(in the rows, 128 means zero)
One turn sends every row of this set to another row. A few are shown first. Where does it send the rows asked after them?
Q45: [122 154 147 147 158 125 132 165 128 137 141 128 112 128]
Q62: [107 113 157 114 136 143 116 126 137 135 108 169 144 135]
Q677: [106 122 130  98 143 118 147 141 102 119 118 171 123 152]
Q755: [131 112 143 118 156 104 109 148 157 150 144 114 136 163]
Q549: [134  92 133 124  94 140 127 113 113 160 120 139 135 139]
Q807: [115 102 137 140 123  89 134 163 123 159 119 110 119 156]
Q981: [140  96  88 134 124 102 119 122 105 134 113 127 138 129]
Q782: [146 150 121 119 134 145 108 127 118 139 100 123 142 113]
Q374: [112 122 162 107 142 129 110 118 143 150 105 148 153 132]
Q287: [150  87 101 102 144 118 131 143 124 124 152 145 133 150]
Q924: [147 151 126 120 133 143 107 127 112 134 106 120 143 114]
Q430: [155 114 123 144 127 146 137 119 131 132 159 145 135 118]
Q485: [139 154 149 141 147 121 139 160 133 133 147 110 118 129]
Q384: [123  97 139 125  99 149 119 125 122 168 113 136 140 142]
Q994: [104 143 112 126 147 104 123 144  98 120 109 125 101 130]
Q132: [124 124 154 103 147 122 115 111 111 131  87 150 133 130]
Q913: [169 103 116 103 151 119 135 143 149 129 148 128 128 128]
Q900: [119  94 135 130 102 148 123 125 127 168 110 134 140 140]
Q535: [148 143 106 129 135 145 112 128 121 132 108 137 148 111]
Q434: [105 108 141 133 118  89 137 153 123 148 113 113 103 152]
Q266: [109 100 128 143 126  90 133 160 124 161 118 111 119 153]
Q353: [104 127 130  95 150 120 157 130 119 132 124 170 115 130]
Q872: [157 116 130 144 127 155 124 120 123 146 154 144 142 124]
Q835: [137 153 147 143 151 118 138 165 136 139 143 113 119 126]
Q635: [107 114 153 139 129 127 146 150 115 147 154 139  91 146]
Q348: [121 116 114 105 148  99 153 133  95 129 124 164 115 152]
Q682: [ 95 116 145 139 122 141 151 141 127 139 142 146  94 143]
Q44: [161  96 104 102 158 121 149 130 131 130 143 139 121 136]
Q306: [ 95 117 146 136 126 139 144 142 122 139 148 149  93 142]
Q527: [127 125 163 112 145 130 114 120 124 138  88 143 151 150]
Q428: [122 116 151 126 150 118 108 147 149 163 126 126 137 177]
Q54: [146  94  91 134 121 102 123 119 110 130 112 128 137 133]
Q389: [139 143 151 110 159 108 114 132 151 151 118 108 125 156]
Q488: [115 128 119 105 141 119 159 139 132 122 146 174 118 137]
Q895: [109 141 109 130 147  98 131 159 121 120 108 121  99 131]
Q299: [155 114 125 142 122 151 142 120 132 128 156 141 132 121]
Q112: [149 118 145 123 168 107 124 140 149 146 125 107 126 167]
Q979: [161  76 112 114 149 112 126 150 123 142 138 134 134 154]
Q283: [104 140 112 126 147 104 127 143 104 118 104 128  96 133]
Q234: [147 102  95 127 112 109 117 117 123 136 100 121 141 130]

Q924 goes to Q994
Q389 goes to Q132
Q895 goes to Q234
And these:
Q527 goes to Q677
Q54 goes to Q807

One turn sends every row of this set to another row. A few are shown first. Where does it send the rows asked after them?
Q794: [115 130 119 109 145 120 120 128  98 153 136 148]
Q871: [134 157 143 106 155 145 147 144 115 113 131 143]
Q787: [149 151 127 122 146 141 127 149  86 131 128 126]
Q9: [120 139 131 134 129 139 109 149 138  94 106  86]
Q361: [137 124 118 140 111 105 109 142 167 105 121 125]
Q644: [146 131 122 144 108 112 111 148 164  99 118 118]
Q915: [ 97 118 112 124 139 113  99 140 150 108 123 102]
Q355: [133 150 141 120 129 150 131 135  86 140 114 132]
Q999: [ 86 121 128 123 121 126 104 128 150 115 108 105]
Q86: [100 134 138 129 115 141 111 135 142 105  98  93]
Q984: [110 145 145 100 149 137 144 129 121 129 129 156]
Q962: [123  95 102 119  94 147 136 117 120 131 122 135]
Q104: [127 124 124 138 102 108 110 134 169 113 116 129]
Q746: [139 108 113 124  91 162 140 126 114 121 113 123]
Q873: [113 138 136 112 128 136 125 123  94 154 117 144]
Q784: [139 138 113 115 157 121 120 146  92 138 142 138]
Q313: [116 144 132  99 160 128 141 134 122 125 141 156]
Q610: [130 130 132 142  95 116 114 134 166 111 107 126]
Q316: [152 102  85 123 117 140 132 143 117 111 139 123]
Q641: [121 154 151 105 147 148 149 135 115 122 123 146]
Q692: [156 111 103 127 104 159 139 141 111 109 125 117]
Q819: [141 135 132 144  99 120 115 142 161 103 109 119]
Q897: [119 129 114 131 143 122 101 153 144  93 123  92]
Q240: [133  91  87 118 113 134 130 127 122 125 138 134]
Q50: [132 150 133 104 165 133 142 146 118 114 140 147]

Q692 goes to Q746
Q50 goes to Q871
And these:
Q999 goes to Q915
Q819 goes to Q610
Q794 goes to Q784

One turn sends every row of this set to another row. A few are shown first. Where does it send the rows asked after them?
Q852: [173 131 133 151 115 137 125 141 118 127 142 124 125  85 151 169]
Q891: [112  62 135 105 119 138 103 146 111  96 124 120 106 143 135 139]
Q524: [153  81 138 119  94 148 115 133 117 133 165 139  89 115 111 141]
Q84: [149  99  97 127 114 113  95 154 139 108 110 107  95 114 131 135]
Q568: [161  80 130 142 137 120 113 170 120  96 130 149  99  94 164 143]
Q310: [142  82 146 171 109 102 135 148 128 140 139 126 136 104 141 158]
Q727: [154 108 129 116 136 161 126 139 129 141 141 106 119 114 109 146]
Q12: [140 105 159 122 120 153 122 133  84  70 121 123 117 132 145 160]
Q235: [146  70 134 103  80 136 155 146 111 122 133 120 128 114 143 171]
Q780: [120  93 147 123  75 122 140 150 121  90 101 145 124 105 131 158]
Q712: [156 116 112 157 101 153 109 164 131 112 135  89  90 126 120 158]
Q811: [168 113 147 128 120 125 130 170  90  84 111 113 103  99 141 135]
Q817: [151  98 150 147 104 139 155 133 127 140 135 138 137 113 137 185]
Q877: [172 113 144 116 105 125 120 170 105 139 131 138  92 154 132 153]
Q995: [117  88 136 163 106 151 105 142 122 119 144 109 117 107  99 135]
Q907: [106  71 134 106 131 148 108 135 110 101 125 121 106 143 136 145]
Q705: [122  79 124 127 115 123 141 155 133 133 130  91 135 104 153 169]
Q856: [161  81 148 114 122 145 117 148  98  73 122 143 126 134 153 159]
Q521: [157 118 137 177  94 132 115 146 108 110 139 128 128  82 141 159]
Q927: [134  84 141 173  97 120  97 172 109 121 132 150 106 143 127 144]
Q801: [122  96 139 134 106 117 143 149 116  95  93 137 145 102 129 143]
Q401: [156  79 132 126  90 144 104 176 149 120 133 106 118 116 108 149]
Q366: [164  99 160 141  89 107 153 138  98 137 139 122 125 113 129 154]
Q591: [157  83 104 176 108 143 100 157 125 112 148 123  94 123 125 143]
Q82: [108  77 135 101 126 148 107 147 116  98 116 106 110 144 134 149]
Q24: [127 104 134 103 123 108 139 142 142 126 121 144 108 100 158 162]
Q923: [148 123 107 118 110 152 123 120 106 101 104 117 101 120 111 141]
Q758: [124  79 132 132 110 137 158 125  90 125 133 114 139 106 137 152]
Q767: [132 125 142 153 111 142 112 183 128 124 108 108 117 147 124 169]
Q520: [114 103 102 148 102 137  94 129 138 104 122 124  82 111 130 154]
Q855: [139 109 148 142 128 130 113 166 100 118  98 120 114 154 133 193]
Q53: [120  72 136  91 121 139 108 148 112 100 122 112 103 145 135 143]
Q550: [132 119 139 155 136 155 124 138 103 141 136 153 106 145 131 162]
Q584: [175 117 136 155  83 132 116 164 125 110 133 122 128  88 145 172]
Q773: [133  99 148 126 142 112  98 159 119  89 131 100 103 123 167 154]
Q295: [161  85  98 120 100 146 113 126 118 102 116 156 101 122 123 144]
Q546: [139  81 150 155 112 113 102 158  83 116 117 147 103 152 133 174]
Q75: [138 107 160 149  80 114 140 153 134 135 134 103 116 109 138 182]
Q408: [160 110 107 156 118 176 123 134 117 119 146 126  95 128 121 161]
Q68: [175 118 139 148  89 126 119 141 108 123 154 137 106  86 151 163]
Q147: [188 101 111 137 103 146 120 152 106 117 145 117  88 132 118 139]
Q391: [114 111 143 114 116  99 138 128 116 123 130 136  95  97 149 145]
Q442: [155  97 150 127 117 109 107 169  96 127 115 131  94 155 140 184]
Q483: [127 132 152 136 115 145 125 155 112  91 125 110  76  94 152 168]
Q419: [138  94 140 148 115 165 126 150 117  81 124 160  99  98 153 175]
Q184: [118  88 150 134 125 126  93 148 125  84 143 124  91 122 172 171]
Q188: [125 101 146 156 141 127 108 145  90 128 118 139 104 147 139 185]
Q190: [111  67 136 135  82 110 134 142 111 126 149 107 109 102 149 158]

Q84 goes to Q923
Q366 goes to Q75
And these:
Q927 goes to Q877
Q419 goes to Q568
Q401 goes to Q727
Q591 goes to Q147
Q521 goes to Q68
Q442 goes to Q855
Q780 goes to Q24
Q190 goes to Q235
Q891 goes to Q53
Q773 goes to Q12

